Turns in one plane each, and the order they were made in; the first pair answered:
nuri (before -> after):
[ 0.15, -0.02,  0.21,  0.16,  0.18, -0.11,  0.04, -0.21]  ->  [ 0.14,  0.01,  0.18,  0.27,  0.15, -0.03,  0.02, -0.11]
[-0.01,  0.05,  0.07, -0.03, -0.23, -0.39,  0.23, -0.06]  ->  [-0.03,  0.15,  0.10,  0.11, -0.26, -0.33,  0.13,  0.11]
[ 0.37,  0.08, -0.03,  0.29, -0.17, -0.20,  0.04, -0.20]  ->  [ 0.32,  0.12,  0.05,  0.40, -0.26, -0.07, -0.12, -0.04]
[ 0.12,  0.07, -0.17,  0.24,  0.10, -0.29,  0.31, -0.11]  ->  [ 0.05,  0.14, -0.11,  0.43, -0.08, -0.15,  0.05,  0.19]
kenu (before -> after):
[ 0.15,  0.07, -0.05, -0.20, -0.18, -0.30,  0.00, -0.18]  ->  [-0.09, -0.01, -0.28, -0.10,  0.18, -0.16, -0.23,  0.08]
[ 0.09, -0.11, -0.04, -0.30, -0.30,  0.03, -0.15,  0.10]  ->  [ 0.01, -0.15, -0.13, -0.27, -0.17,  0.16, -0.24,  0.18]
[ 0.18,  0.08, -0.21,  0.12, -0.10, -0.09, -0.20,  0.14]  ->  [ 0.10, -0.13, -0.13,  0.16,  0.08,  0.23, -0.06,  0.02]
vur (before -> after):
[ 0.26, -0.12, -0.38,  0.48,  0.12,  0.04, -0.44,  0.02]  ->  [-0.27, -0.42, -0.17, -0.09,  0.40,  0.49, -0.14, -0.04]
[ 0.06, -0.02, -0.02, -0.21, -0.12,  0.15, -0.26,  0.01]  ->  [ 0.18,  0.00, -0.02,  0.06, -0.13,  0.16, -0.29, -0.04]
[-0.28,  0.24,  0.24,  0.52, -0.18,  0.44, -0.03,  0.55]  ->  [-0.49,  0.22,  0.32,  0.03, -0.17,  0.38, -0.06,  0.59]
Now pairs of rows:
(2 to 4 turns a pair)
[ 0.41, -0.09, -0.16, -0.22, -0.20, -0.18, -0.38, -0.20]  ->  [ 0.25, -0.37, -0.10, -0.18,  0.07,  0.18, -0.27, -0.35]
kenu, kenu
[-0.28,  0.02, -0.06, -0.56, -0.05,  0.13, -0.56,  0.53]  ->  [ 0.64, -0.20,  0.05,  0.34, -0.05,  0.20,  0.05, -0.58]
nuri, vur, kenu, kenu
[-0.14,  0.26, -0.29, -0.01,  0.26, -0.31, -0.02,  0.30]  ->  [ 0.17,  0.29, -0.16,  0.18, -0.06, -0.43,  0.10, -0.01]
vur, kenu, vur, vur
[-0.05,  0.28, -0.15, -0.73, -0.15, -0.25, -0.19,  0.43]  ->  [ 0.07, -0.17, -0.36, -0.58,  0.12,  0.20, -0.54,  0.35]
kenu, vur, kenu, vur
[ 0.38,  0.15, -0.24,  0.64,  0.06, -0.14, -0.10,  0.10]  ->  [ 0.37,  0.01,  0.01,  0.54, -0.04,  0.04,  0.15, -0.32]
kenu, kenu
[-0.09, -0.15, -0.21,  0.22,  0.00,  0.29, -0.30,  0.10]  ->  [-0.21, -0.32, -0.25, -0.24,  0.08,  0.16, -0.12, -0.08]
vur, nuri
[ 0.24,  0.12,  0.11,  0.55, -0.23,  0.00,  0.08,  0.13]  ->  [ 0.16, -0.09,  0.15,  0.55, -0.01,  0.28,  0.14,  0.03]
kenu, kenu
[ 0.33,  0.04, -0.03,  0.68, -0.36, -0.02, -0.39,  0.16]  ->  [-0.38, -0.52,  0.09, -0.54,  0.23,  0.35,  0.12, -0.22]
kenu, vur, nuri
[-0.22, -0.13, -0.40, -0.26,  0.31, -0.28, -0.34,  0.28]  ->  [ 0.25, -0.22, -0.42,  0.06,  0.22, -0.19, -0.46, -0.03]
kenu, vur, kenu, vur
